arr = 119  158  139  107  113  130  117  121  108  128  121  115  123  120  148
Find the entry just right of 115.
A: 123
Find the entry just right of 128.
A: 121
The smallest entry: 107

[[116, 135, 128, 130], [151, 131, 129, 132], [123, 128, 128, 121], [126, 128, 129, 124]]
Give the entry just left of 130.
128
The entry just right of the smallest entry: 135
Give the entry just right of 126.
128

Questions about the grid below.
1) The second entry, reading row by row?
2) The 5th entry, reading row by row?
3) The 2nd entry on the main diagonal?
4) The entry in the top-right corner?
5) The largest entry in the last row?
6) The top-left entry?
7) The entry just right of the smallest entry?
8) The last entry, reading row by row?
120	140	105	122	150	116	153	107	117	153
148	114	146	111	125	142	142	146	152	138
142	125	129	127	126	150	153	122	127	110
119	113	140	113	125	109	121	129	143	146
126	112	110	107	113	108	135	148	110	120
153	107	118	106	135	137	142	104	127	106
144	117	138	113	130	141	142	129	132	123
142	125	133	144	122	106	118	132	120	114
142	136	112	117	118	133	140	127	109	136
119	149	106	151	132	143	111	121	106	107
131	121	132	120	132	128	104	147	113	118
123	104	106	142	136	105	121	105	110	153
122	106	119	104	139	144	137	142	115	128
116	135	126	117	111	126	140	148	150	111
138	126	105	118	116	113	147	110	112	141
103	131	131	124	121	142	113	144	132	129
1) 140
2) 150
3) 114
4) 153
5) 144
6) 120
7) 131
8) 129

Questions about the matrix below.
1) Give the second entry from the end, reading row by row.
2) Give the 1st entry in reading order.
3) Give the entry just left of the largest entry.
4) Give the entry directly above the smallest entry.
5) Give the entry in the top-right corner.
6) Give the bottom-left entry.
7) Give the third entry on the main diagonal.
8) Give the largest entry in the last row.
array([[126, 121, 127, 113, 125, 139, 124, 127, 123, 130],
       [136, 120, 119, 109, 132, 126, 145, 125, 127, 154],
       [127, 119, 134, 127, 117, 134, 116, 123, 122, 131],
       [124, 134, 131, 130, 136, 121, 149, 133, 118, 136],
       [125, 130, 126, 121, 136, 118, 129, 131, 130, 119],
       [113, 130, 127, 125, 137, 126, 137, 123, 114, 147],
       [123, 119, 117, 137, 117, 129, 113, 136, 123, 119],
       [125, 125, 134, 113, 120, 145, 130, 126, 129, 127],
       [130, 128, 129, 114, 139, 133, 152, 136, 132, 125],
       [129, 131, 136, 141, 140, 135, 147, 124, 134, 126],
       [141, 125, 124, 135, 121, 137, 125, 127, 128, 132],
       [130, 129, 134, 133, 133, 117, 136, 132, 135, 137],
       [124, 123, 143, 122, 125, 130, 112, 123, 120, 118],
       [138, 124, 120, 122, 127, 141, 111, 134, 134, 134]])
1) 134
2) 126
3) 127
4) 113
5) 130
6) 138
7) 134
8) 141

M =
[[120 128 134 128 133 125 141 118]
 [135 110 134 128 122 115 132 118]
 [131 127 129 130 134 137 135 138]
 [124 134 131 125 127 147 124 132]
 [119 130 121 136 125 124 139 106]
 [130 131 132 122 134 134 140 136]]
Counting starts at 1.
Report the entry in row 1 and column 2.
A: 128
Report the entry in row 2 and column 2.
A: 110
The entry in the top-left corner -> 120
The entry in the bottom-left corner -> 130
The bottom entry of the column that holds the smallest entry -> 136
The entry just left of 133 is 128
Report the entry in the top-right corner.
A: 118
The entry directly above 129 is 134
The entry just left of 121 -> 130
The entry directly above the smallest entry -> 132
The entry at row 2, column 1: 135
Report the entry at row 3, column 1.
A: 131
Report the maximum.
A: 147
Report the entry just right of the largest entry.
A: 124
Report the entry directly above the largest entry.
A: 137
The entry directly below the largest entry -> 124

Read these off the grid that follows. Counting starts at 1.
1) Give the top entry of the column that holds the smallest entry.
2) Give the entry at row 2, column 1.
3) Give the bottom-left entry.
4) Give the entry in row 1 and column 1.
5) Give the top-right entry.
6) Give the entry at row 3, column 1.
7) Give the entry just right of the smallest entry.
8) Give the entry just left of 134.
[[129 128 128 133 148 148 133 129 128 128]
 [152 138 128 128 128 127 127 127 131 144]
 [151 138 128 128 129 128 127 127 132 145]
 [130 138 154 143 130 129 130 129 128 128]
 [129 130 140 151 142 130 129 129 128 128]
 [136 152 148 132 128 128 130 129 129 128]
 [129 128 129 131 143 153 138 130 128 128]
 [128 129 129 130 132 147 150 134 128 127]
 [145 131 127 127 129 128 126 128 136 152]
 [130 133 150 148 133 128 130 129 128 128]]
1) 133
2) 152
3) 130
4) 129
5) 128
6) 151
7) 128
8) 150

[[123 125 128 133 128 129 131 129 127 129 131]
 [124 134 131 132 131 125 126 131 128 128 116]
 [113 118 124 121 143 117 128 132 120 117 118]
 [124 129 126 132 133 128 122 134 131 120 119]
 [120 132 132 139 125 121 131 130 129 124 120]
 [128 126 127 123 127 133 139 120 130 128 134]
 [135 122 138 133 114 132 114 121 131 123 139]
 [120 142 134 129 136 136 129 144 115 143 123]
 [123 126 126 124 128 131 132 126 127 126 127]
 [144 131 123 124 123 141 129 120 133 128 143]
 [116 129 141 137 125 125 137 119 128 117 107]
 [127 129 129 128 127 126 134 128 125 129 129]
 [141 136 133 149 116 142 111 117 135 128 147]
 [125 152 152 133 133 117 127 105 116 148 122]
 [117 152 137 134 144 115 121 112 127 135 113]
 [115 134 121 137 144 134 122 134 136 114 105]]
Rows and columns are numbered from 1.
The entry in the top-right corner -> 131
What is the entry at row 1, column 1?
Answer: 123
What is the entry in row 1 and column 2?
Answer: 125
The entry in row 1 and column 3 is 128
The entry in the bottom-left corner is 115
The entry in the bottom-right corner: 105
What is the entry in row 3 and column 1?
Answer: 113
What is the entry in row 3 and column 3?
Answer: 124
The entry at row 3, column 2 is 118
The entry in row 2 and column 1: 124
The entry in row 2 and column 3 is 131

Read these off the grid that follows.
1) Read off the entry in the bottom-left corner.
2) Read off the 4th entry in reading order.
3) Read off the second entry on the main diagonal.
4) Read off the bottom entry of the column that holds the largest entry.
5) Read off the top entry of the column that holds the largest entry.
6) Read off the maximum.
7) Read off the 3rd entry on the main diagonal.
8) Read off the 5th entry from the end, reading row by row.
[[128 117 123 125 128 125 128 132]
 [128 120 119 130 128 126 128 132]
 [128 136 119 130 128 122 128 136]
 [128 121 115 131 128 123 128 137]
 [129 110 128 128 128 127 128 129]
 [128 121 109 124 128 116 128 151]
 [129 115 135 129 128 129 128 122]
 [128 109 131 128 128 132 128 121]
 [128 138 130 121 127 123 127 128]
 [128 133 136 130 128 131 128 115]
 [129 111 124 126 128 123 128 136]
 [128 138 121 123 128 120 127 136]
 [128 138 120 123 128 119 127 137]
 [128 123 138 132 128 135 128 110]]
1) 128
2) 125
3) 120
4) 110
5) 132
6) 151
7) 119
8) 132

a =
array([[138, 132, 131, 131, 139, 118, 122, 132, 132, 128, 135, 126],
       [123, 122, 127, 137, 117, 134, 132, 140, 127, 128, 123, 127],
       [129, 110, 131, 145, 107, 144, 122, 142, 133, 132, 120, 121],
       [121, 143, 120, 119, 139, 119, 138, 123, 122, 122, 131, 135],
       [133, 139, 133, 135, 126, 120, 124, 121, 126, 133, 135, 126],
       [137, 143, 132, 138, 130, 116, 123, 118, 124, 132, 139, 122],
       [140, 148, 110, 141, 134, 115, 132, 121, 108, 118, 151, 150],
       [127, 133, 130, 128, 124, 126, 127, 125, 125, 135, 131, 129],
       [132, 139, 130, 134, 124, 122, 123, 117, 124, 130, 135, 125],
       [136, 131, 120, 139, 126, 128, 123, 126, 120, 124, 139, 137],
       [124, 115, 140, 127, 121, 136, 127, 141, 140, 135, 113, 112],
       [118, 134, 129, 124, 130, 122, 142, 138, 127, 127, 121, 125],
       [120, 122, 124, 126, 136, 132, 137, 130, 118, 133, 125, 126],
       [121, 117, 125, 123, 139, 131, 136, 139, 123, 133, 124, 128],
       [131, 136, 131, 133, 124, 124, 125, 122, 127, 130, 132, 127]])
Counting starts at 1.
The entry just left of the largest entry is 118
The entry in the bottom-right corner: 127
The entry in row 1 and column 1: 138
The entry directly below the largest entry? 131
The entry in the top-right corner? 126
The entry in the bottom-left corner? 131
The entry at row 2, column 1? 123
The entry in row 1 and column 2 -> 132
The entry in row 3 and column 1? 129
The entry just right of the smallest entry: 144
The entry directly above the smallest entry? 117
The entry just left of the smallest entry -> 145
The entry just right of 113 -> 112
The entry just left of 144 is 107
The largest entry -> 151
The entry just left of 108 is 121
The entry in row 3 and column 2? 110

B =
array([158, 119, 150, 103, 128, 114, 112, 127, 120, 123, 133, 125, 126,
       127])
Find the entry just left of 103.
150
Find the entry just right of the smallest entry.
128
The entry just left of 112 is 114
Find the entry just left of 126.
125
Find the maximum.
158
